[[139 110 114]
 [116 157 148]
 [121 111 140]
 [122 148 117]
 [110 148 120]
 [114 114 146]
 [129 125 102]
 [153 135 111]
 [114 131 126]
 [142 121 119]
 [120 105 123]]
->
[[116 157 148]
 [122 148 117]
 [114 114 146]
 [153 135 111]
 [142 121 119]]

[[133 126 131 124 116 131 131 128 134]
 [104 128 113 126 156 108 107 114 105]
 [125 133 127 136 138 128 129 131 126]
 [129 132 129 136 133 131 132 133 130]
 [143 136 140 140 114 143 147 141 147]]
->
[[104 128 113 126 156 108 107 114 105]
 [129 132 129 136 133 131 132 133 130]]

[[125 151 137 130 128]
 [121 134 127 130 126]
 [111 131 126 130 127]
 [140 111 120 128 114]
 [147 136 118 125 135]]
->
[[121 134 127 130 126]
 [140 111 120 128 114]]

[[122 129 126 117 125 127 108 117 130 127 124 132 135 128 143]
 [127 119 134 138 125 126 138 141 121 120 144 133 112 138 101]
 [132 135 125 126 131 130 131 124 132 134 118 122 137 121 141]
 [133 135 125 127 131 130 133 125 132 135 118 121 136 120 140]]
->
[[127 119 134 138 125 126 138 141 121 120 144 133 112 138 101]
 [133 135 125 127 131 130 133 125 132 135 118 121 136 120 140]]

[[139 118 141 126]
 [133 114 133  99]
 [140  99 128 101]
 [138 122 126 101]
 [146 112 145 114]]
->
[[133 114 133  99]
 [138 122 126 101]]

[[120 136 133 134 152 143 128 142 118 133 107 126 127 119 128]
 [103 130 115 125 133 133 132 129 141 126 131 147 117 115 121]
 [116 145 124 112 109 134 126 125 151 123 135 139 119 128 129]
 [118 134 121 131 115 119 140 130 157 136 129 142 122 117 129]
 [129 117 128 126 129 137 137 125 115 112 110 136 127 154 121]]
->
[[103 130 115 125 133 133 132 129 141 126 131 147 117 115 121]
 [118 134 121 131 115 119 140 130 157 136 129 142 122 117 129]]
---
[[109 134 112 145 126 141 126 130]
 [101 136 108 119 125 119 124 120]
 [100 124 145 113 127 126 121 133]
 [154 132 139 109 121 104 137 125]
 [105 115 117 127 121 119 127 140]
 [106 144 120 137 138 139 130 133]
 [158 111 126 136 124 133 111 136]
 [103 118 128 135 130 124 122 139]
 [155 122 138 139 134 141 104 133]
 [106 130 117 131 129 132 113 123]
 [102 126 136 133 131 126 114 138]]
->
[[134 112 145 126 141 126 130 109]
 [136 108 119 125 119 124 120 101]
 [124 145 113 127 126 121 133 100]
 [132 139 109 121 104 137 125 154]
 [115 117 127 121 119 127 140 105]
 [144 120 137 138 139 130 133 106]
 [111 126 136 124 133 111 136 158]
 [118 128 135 130 124 122 139 103]
 [122 138 139 134 141 104 133 155]
 [130 117 131 129 132 113 123 106]
 [126 136 133 131 126 114 138 102]]

[[118 139 129]
 [137 112 126]
 [110 155 130]
 [130 128 128]
 [113 151 130]
 [130 127 130]
 [111 151 130]]
->
[[139 129 118]
 [112 126 137]
 [155 130 110]
 [128 128 130]
 [151 130 113]
 [127 130 130]
 [151 130 111]]

[[121 135 142 140]
 [125 131 137 128]
 [135 143 103 116]
 [141 138 109 132]
 [132 144 106 126]
 [132 119 133 123]
 [124 130 132 125]
 [137 128 131 113]
 [125 125 114 110]
 [144 134 139 136]
 [122 135 116 117]
 [128 127 133 121]]
->
[[135 142 140 121]
 [131 137 128 125]
 [143 103 116 135]
 [138 109 132 141]
 [144 106 126 132]
 [119 133 123 132]
 [130 132 125 124]
 [128 131 113 137]
 [125 114 110 125]
 [134 139 136 144]
 [135 116 117 122]
 [127 133 121 128]]

[[118 118 155 103 137]
 [131 137 117 134 138]
 [135 110 153 102 148]
 [136 138 121 116 132]
 [114 142 117 134 127]
 [102 157 105 136 133]
 [101 136 152 111 111]
 [109 114 151 132 103]
 [134 133 116 140 128]
 [109 117 144 146 135]
 [152  99 146 133 104]]
->
[[118 155 103 137 118]
 [137 117 134 138 131]
 [110 153 102 148 135]
 [138 121 116 132 136]
 [142 117 134 127 114]
 [157 105 136 133 102]
 [136 152 111 111 101]
 [114 151 132 103 109]
 [133 116 140 128 134]
 [117 144 146 135 109]
 [ 99 146 133 104 152]]

[[112 143 123 134]
 [108 152 133 124]]
->
[[143 123 134 112]
 [152 133 124 108]]

[[134 148 121 149 136 133 148 133 140 128 147]
 [149 117 119 109 146 144 124 125 146 137 146]
 [135 133 128 126 139 107 114 148 114 140 115]
 [110 112 149 125 114 115 121 144 134 115 131]
 [122 124 146 116 131 138 134 119 140 150 110]
 [130 134 117 129 135 123 119 135 131 150 150]
 [131 118 127 146 126 120 126 113 144 108 142]]
->
[[148 121 149 136 133 148 133 140 128 147 134]
 [117 119 109 146 144 124 125 146 137 146 149]
 [133 128 126 139 107 114 148 114 140 115 135]
 [112 149 125 114 115 121 144 134 115 131 110]
 [124 146 116 131 138 134 119 140 150 110 122]
 [134 117 129 135 123 119 135 131 150 150 130]
 [118 127 146 126 120 126 113 144 108 142 131]]

[[152 130]
 [124 140]
 [133 128]
 [131 114]
 [117 133]
 [116 140]]
->
[[130 152]
 [140 124]
 [128 133]
 [114 131]
 [133 117]
 [140 116]]

[[131 128 127 128 115 144 132 152 126 123 123 132 128 130 128]
 [123 124 135 128 128 131 128 143 119 131 127 131 125 123 123]
 [123 131 127 112 130 139 138 132 128 122 127 135 124 130 131]
 [119 124 128 123 130 133 143 133 125 120 133 130 137 137 129]
 [121 120 136 134 124 131 131 142 125 130 130 134 131 133 124]]
->
[[128 127 128 115 144 132 152 126 123 123 132 128 130 128 131]
 [124 135 128 128 131 128 143 119 131 127 131 125 123 123 123]
 [131 127 112 130 139 138 132 128 122 127 135 124 130 131 123]
 [124 128 123 130 133 143 133 125 120 133 130 137 137 129 119]
 [120 136 134 124 131 131 142 125 130 130 134 131 133 124 121]]

[[118 124 120 130 120 113 117 126 121]
 [119 126 123 129 124 115 118 125 122]
 [115 135 126 119 125 115 139 123 113]
 [115 134 123 126 120 114 135 124 112]
 [110 124 113 126 112 103 129 125 109]
 [127 118 118 130 110 130 114 126 126]]
->
[[124 120 130 120 113 117 126 121 118]
 [126 123 129 124 115 118 125 122 119]
 [135 126 119 125 115 139 123 113 115]
 [134 123 126 120 114 135 124 112 115]
 [124 113 126 112 103 129 125 109 110]
 [118 118 130 110 130 114 126 126 127]]
---
[[107 117 125]
 [115 116 135]
 [146 125 132]
 [157 117 154]
 [137 128 141]
 [121 112 134]]
->
[[121 112 134]
 [107 117 125]
 [115 116 135]
 [146 125 132]
 [157 117 154]
 [137 128 141]]

[[124 132 126 128 137 128 138]
 [129 129 127 130 130 127 127]
 [129 130 123 132 131 126 128]
 [136 119 119 121 145 127 108]
 [131 104 115 123 119 128 129]
 [128 135 128 136 127 120 138]]
->
[[128 135 128 136 127 120 138]
 [124 132 126 128 137 128 138]
 [129 129 127 130 130 127 127]
 [129 130 123 132 131 126 128]
 [136 119 119 121 145 127 108]
 [131 104 115 123 119 128 129]]

[[125 134 144 124 127 133 136 102 143 130 127]
 [122 130 110 127 120 128 122 151 125 124 126]
 [145 136 133 141 130 117 115 122 132 153 149]
 [140 115 136 156 142 103 109 125 116 156 147]]
->
[[140 115 136 156 142 103 109 125 116 156 147]
 [125 134 144 124 127 133 136 102 143 130 127]
 [122 130 110 127 120 128 122 151 125 124 126]
 [145 136 133 141 130 117 115 122 132 153 149]]

[[120 116 125 129]
 [126 120 124 128]
 [128 130 123 111]
 [124 123 124 107]
 [108 114 123 122]
 [106 122 126 119]
 [109 123 126 113]
 [126 117 124 115]]
->
[[126 117 124 115]
 [120 116 125 129]
 [126 120 124 128]
 [128 130 123 111]
 [124 123 124 107]
 [108 114 123 122]
 [106 122 126 119]
 [109 123 126 113]]

[[141 147 143 119 134 138 123 127 138 122]
 [129 115 134 136 124 116 142 133 118 143]
 [118 124 122 140 126 144 129 139 131 128]
 [121 123 118 120 131 157 142 102 133 142]
 [113 136 108 131 117 129 115 137 139 118]]
->
[[113 136 108 131 117 129 115 137 139 118]
 [141 147 143 119 134 138 123 127 138 122]
 [129 115 134 136 124 116 142 133 118 143]
 [118 124 122 140 126 144 129 139 131 128]
 [121 123 118 120 131 157 142 102 133 142]]

[[149 121 108 142 109 130 146 154 110 114 129 140]
 [139 123 153 138 105 104 127 144 149 145 143 150]
 [124 124 110 132 145 150 111 143 151 130 131 114]
 [102 138 129 120 120 146 123 105 120 149 140 102]]
->
[[102 138 129 120 120 146 123 105 120 149 140 102]
 [149 121 108 142 109 130 146 154 110 114 129 140]
 [139 123 153 138 105 104 127 144 149 145 143 150]
 [124 124 110 132 145 150 111 143 151 130 131 114]]

[[133 133 107 108 117 128]
 [142 143 127 129 127 129]
 [123 123 137 135 124 106]
 [139 140 127 128 122 115]
 [119 120 139 137 126 109]
 [117 118 139 136 127 110]
 [123 123 102 103 119 133]
 [123 123 111 112 122 150]
 [135 135 123 123 117 132]
 [131 131 114 115 122 148]
 [116 116 117 116 115 139]]
->
[[116 116 117 116 115 139]
 [133 133 107 108 117 128]
 [142 143 127 129 127 129]
 [123 123 137 135 124 106]
 [139 140 127 128 122 115]
 [119 120 139 137 126 109]
 [117 118 139 136 127 110]
 [123 123 102 103 119 133]
 [123 123 111 112 122 150]
 [135 135 123 123 117 132]
 [131 131 114 115 122 148]]

[[138 146]
 [145 158]
 [136 144]
 [129 140]]
->
[[129 140]
 [138 146]
 [145 158]
 [136 144]]
